In the data rows, zero lies at 4.5, halfway between 4 and 5.
Here are some points:
[2 4 6 4 4 4 5 4 8 3 5 5]
[9 5 6 5 6 4 5 3 5 4 0 3]
[2 7 1 3 5 4 7 4 4 6 5 4]
[9 8 0 7 5 6 0 6 5 2 7 3]
[7 4 5 3 6 4 5 3 4 5 4 6]
[4 4 5 3 4 4 4 4 5 5 6 5]
[5 4 3 6 2 5 4 9 0 7 5 2]
[4 5 4 3 5 4 5 4 6 5 5 5]
[5 3 8 4 3 5 7 5 3 6 2 3]
[7 2 8 5 5 7 4 6 3 5 1 1]
[7 3 9 5 1 4 5 6 0 7 6 1]
[6 6 2 2 4 5 7 4 6 4 6 4]
[2 6 2 6 5 2 3 3 5 4 8 8]
[2 6 2 5 3 7 6 1 5 3 4 7]
[6 6 3 1 4 5 7 4 5 4 6 3]
Here are 12 more points, each followed by its number:
[6 2 8 5 1 6 5 4 0 7 5 4] 0
[4 4 6 4 5 4 5 4 7 5 4 5] 1
[6 6 4 6 6 5 5 5 7 3 0 1] 2
[5 4 5 3 4 4 5 4 6 5 5 5] 3
[2 5 1 4 6 5 2 5 3 7 5 6] 4
[7 5 4 5 6 5 4 6 5 5 0 2] 5
[5 6 2 2 4 5 6 4 5 4 5 6] 6
[6 2 7 9 4 9 4 9 0 0 0 0] 7
[4 4 3 4 4 4 6 3 5 4 6 7] 8
[3 5 7 5 7 1 2 5 4 5 4 7] 9
[2 5 2 3 4 4 5 4 3 5 8 8] 10
[6 4 5 4 5 3 4 3 5 4 6 6] 11
Which two of these numbered points are nearest to each point below, looking only along the 2 directions in which the first points spread most? Their numbers follow each, nearest first.
[9 5 5 5 6 4 4 5 5 5 0 2] > 5 2
[5 6 4 5 4 2 5 3 5 4 6 7] > 6 8
[1 5 2 5 6 3 4 3 3 4 8 9] > 10 6
[0 3 9 5 4 5 6 3 5 4 7 5] > 1 3
[6 2 4 7 7 4 1 5 4 5 4 6] > 2 5
[3 3 5 3 6 7 4 4 6 4 3 5] > 1 3
[2 5 3 5 4 4 5 3 5 5 7 7] > 10 8
[4 3 8 5 4 4 3 4 6 4 5 6] > 3 1
[9 4 5 6 5 4 4 5 5 5 0 2] > 5 0
[4 4 4 3 5 4 5 4 5 5 7 6] > 6 8
[0 4 9 4 4 7 6 4 3 6 4 4] > 1 3
[5 7 2 1 4 4 7 4 5 5 6 4] > 6 8
